One turn sends every row of this set to another row. A few are shown first. Where does it send the rows asked after them?
z878: [ -3  30 -19  13   6  -8  -6  -2  31 -16  31  15 -19 -12  16 -26  -3]
z633: [-20  12 -28  29  14 -12   4   1  -9 -24  36  -9 -18  -6  10  13  -3]
z744: [-12 -26 -21  -9 -14 -11  -3   4   7  -5 -35  17 -36 -17   7   8   0]
z574: [ -2  32   4   9  12  14 -22  -7  18 -19  26   9   7 -11  -3 -21  -9]
z57: [-11  -2 -47  31  -8 -14   8   4 -11  -5   4   3 -23  -9  28 -13  17]
z442: [-19   8  -4   4  12 -11  -3   7  -1 -30  19  -8 -23  -7   5  37 -18]
z716: [-12 -24 -13 -16 -18   0  -6   1  -9 -14 -33  13 -24 -11  -2  22   8]
z73: [-14 -20 -45  17 -12 -13   4  -3   0   2 -18  16 -31 -15  14 -17  15]
z686: [  3   8  -1  -6  -9  14 -25  -7  26  -3 -18  28  -3 -18  -3 -34   0]
z673: [-14  13   3  10  19  13 -36 -15   1 -19 -16 -10  -1 -28  -1  -6  40]
z874: [-14  14 -34  31   4 -14   7   7 -15 -18  28 -10 -17  -5  24   7   5]
z389: [-14  12   3   9  20  13 -37 -15   0 -19 -18  -9  -2 -28  -1  -7  41]
z707: [-17 -12 -47  27  -9  -1   6  -8 -24  -7   5   6 -13  -9   7 -12  27]
z532: [ 19 -17  17  15  19  -5  -7   8 -27 -10  -3  -4  -7  11 -11  -6   6]
z376: [  0  26  16  -7   7  14 -27  -3  25 -20  10  12   3 -12  -7  -8 -16]
z240: [-14  12   4   7  18  13 -37 -14   2 -19 -19  -9  -3 -28  -2  -5  40]
z626: [-14  11   3   8  18  13 -36 -15   1 -19 -19  -9  -2 -28  -2  -6  40]
z999: [ 19 -16  13  20  19  -5  -5   7 -29 -10   1  -4  -6  11 -10 -11   9]
z872: [  1  14  -3 -17  -7  -7 -12   3  42 -12  -8  26 -30 -15  10 -13 -10]
z273: [  2  14  14 -16  -3  14 -28  -4  29 -12 -13  22  -2 -16  -6 -15 -11]
z402: [ 19 -18   9  22  17  -5  -5   6 -29  -6  -2  -2  -6  11  -8 -18  12]
z806: [ 20 -23  10  19  14  -5  -5   6 -28  -4  -9   0  -8   9  -8 -18  13]
z907: [-19   6 -11   7   6   0  -2   1 -21 -32  25 -11  -9  -3  -1  35  -2]
z618: [-14  14   3  10  20  13 -36 -14   0 -20 -16 -10  -1 -28  -1  -5  40]
z127: [-14 -26 -37   4 -20   0   0  -6 -15  -3 -26  16 -22 -13   4  -6  23]
z401: [ -7 -15 -15 -11 -18 -14  -2  13   1 -10 -34  11 -33 -12  18  19  -1]
z269: [ 20 -22  18  12  15  -5  -6   8 -26  -8 -10  -2  -9  11 -11  -8   7]
z630: [-19   5 -34  28   4  -1   4  -6 -25 -22  32  -8  -6  -4   5   9  14]
z383: [ -1  19 -26  11  -3  -9  -5  -3  33  -6  13  23 -23 -15  17 -38   4]
z156: [ -9   0  -2 -11  -6 -14  -4  15   0 -24 -10  -2 -28  -7  15  40 -14]
z412: [ -3  33  -4   1   9  -8 -10   2  34 -23  29  11 -20 -10  12  -9 -14]
z913: [-13 -11  -1 -15  -4 -11  -6   9   7 -21 -18   6 -32 -11   3  35 -16]
z213: [  1  11 -18  -4  -9  -8  -8  -1  39  -5  -7  29 -29 -17  14 -31   1]
z142: [ 20 -24  14  14  13  -4  -6   8 -26  -6 -13   1 -10   9 -11 -13  10]
z263: [  1  13 -15  11  -4  13 -21 -11  22  -1  -3  25   1 -17   1 -48   7]
z711: [-16  -8   0 -16  -5   0  -7   4 -12 -27  -7   0 -18  -7  -5  43  -6]
z937: [ -7 -17 -38   9 -20 -15   3   7  -4   0 -27  13 -31 -12  25  -7  14]
z592: [-15  13   5   8  20  13 -36 -14   1 -19 -17 -10  -2 -28  -2  -5  39]
z864: [ -1  26 -12  19   5  13 -19 -11  17  -9  21  15   6 -13   1 -40   3]
z297: [-18  -2 -47  36   3 -12   8  -4  -9  -7  17   3 -21 -11  16 -15  13]
z696: [ -1  24   4 -15   2  -7 -12   4  40 -21  10  17 -26 -12   9  -1 -17]
z818: [-12  15 -11  11   6 -13   0  13  -9 -28  21 -12 -20  -3  19  33 -12]

z633 goes to z297
z874 goes to z57
z878 goes to z383
Where do these go?
z127 goes to z716
z999 goes to z402
z864 goes to z263

One turn sends every row of this set to another row. A few are shown first. Where does it send the rows asked after them?
z229: [  9   9  15  -5  28 -14 -13 -19 -19   6   4  -9   6 -18   7 -32  12   3
  11]
z124: [  3  11  10  -6  17 -13 -21 -17  -7   2  10   1 -11 -11  12 -40  -2 -17
  14]
z250: [ 18  -4  11  13   3  45 -17   8   9  23  16  -6 -10  -3  -2  21 -32   0
   2]
z952: [ -4   9 -23   3 -22  20 -22   0  29  22   7  12  15  14  10 -25   7  15
  -2]
z75: [  6   3   7  -7 -28  14  20  21   5  -7  13   3 -12   8  -4   2  -5   0
  53]
z137: [  9  27  18   3  16 -28 -11  -5 -16  19   6 -23   1  -2 -15   9  -1 -20
   9]
z176: [  5 -22  -2 -21   5  12  -7  17  -2  31  -1   7  17   2   3  23   4  37
  -1]
z488: [ 20   4   3  10  -6  42 -14   4   9  29  10 -11 -23   2   2  13 -32  10
  -5]
z966: [  8  28  18   8  19 -22 -12  -4 -12  13   4 -31  13  -8 -13   7   5 -18
  15]
z380: [-21   5 -20  -5 -19  20 -20  13  20  17   4   0  25  16  19 -22   7  10
   2]
z612: [ -6   9 -32  -7 -26  21 -22   9  21  17  -8   9  14  13  11 -24  -3   7
   0]
z241: [ -9   1  34 -30   8 -21 -12  -5  17  13   3 -18  -2  -7  18  -5 -11 -14
  21]
z330: [ 19  27  -8   9  -8   6  29  -5  11   4  -2  -8  15  24 -22 -17 -10  20
  -5]
z80: [  6   6  10 -17 -34  19  10  16  14  -7  -3  18  -6  -2  -6   0 -11   0
  48]
z817: [ -4  13  20 -14 -17  43   6   8 -28  14 -21   0  26 -20  -9 -13  -5  -4
  14]
z349: [  0  25  12  15  13 -21 -26   2   3  10  15 -30   2  -1   0   2   0 -23
  19]
z52: [ 11 -20  -3 -17  11  16   2  11 -11  27  13  -7  13   9   2  29   9  33
   9]
z206: [-12  -4 -24   2 -12  24 -27   4  17  27 -10   7  25  18  14 -11   7  17
   8]
z168: [ 10   6  16  16   4  48 -10   6   2  14  15 -15 -16   1   5   3 -36   7
  -7]
z836: [ 30  25 -11   6 -22   5  29   0  10  18 -10  -3  -1  18 -27  -8 -13  18
   0]
z247: [  3  26  11   6  11 -25 -25  -4   2  14  17 -22  -8   4  -4   7  -4 -25
  14]
z974: [  7   9   6 -12 -17  42  -2  10 -26  23 -31   7  13 -22 -10 -12 -15  -1
   2]
z703: [ 14   1   2  -1 -27  13  21   7  13   1  -6  10  -7  13 -10   0  -5   7
  56]
z387: [ 13  20 -13  20 -14   4  17  -1  21  15 -16  -2  11  30 -19 -14 -10  26
   1]
z922: [ -2   8  35 -26  19 -28   2  -8  10   6  -9 -25  15  -8   7  -5  -4   3
  17]
z787: [ 15  -6   0 -16 -33  22  15  19   9   8   0   8 -12  -2  -3   2 -12  -7
  50]
z404: [ 25  18 -10  12 -15  -3  29   8  17  12  -4   2  15  19 -31  -6  -8  12
   5]
z693: [ 13   5  19  19   0  52 -12  -2   0  21  -7  -8 -13  -1  -3   9 -36   8
   5]
z321: [ -4   4  33 -33  12 -32   3  -7   6  17  -8 -17  11  -6   6  -6  -4  -5
  14]
z948: [  9  12  23   1 -18  42   5   6 -26  24 -19  11  11 -26 -14 -15 -10   2
   6]
z425: [ 15 -27 -15 -22  -1  12   3  15  -2  38   0   0  13   6   2  21   5  27
   8]
z933: [ -8   4  37 -20  14 -20 -12  -1  19   3   1 -25   0  -9  20  -7 -12  -5
  22]
z825: [ -1   7  16   2 -23  40   4  11 -22  15 -33  10  15 -14 -11 -14 -10  -4
  29]
z289: [ 11 -29   2  -3  10  23  -4  11  -6  36   0  -1   3   7   6  26  -1  33
  14]
z926: [  7   8  12  -9  26 -18 -13 -19 -21  11   2  -1   2 -14   5 -35   4  -6
   1]
z261: [  3  11  15   1  18 -12 -19 -12  -7  -2  13  -7  -8 -15  16 -39   6  -7
  22]

z836 goes to z787
z693 goes to z289
z933 goes to z229
Where do these go?
z241 goes to z926
z404 goes to z80
z75 goes to z817

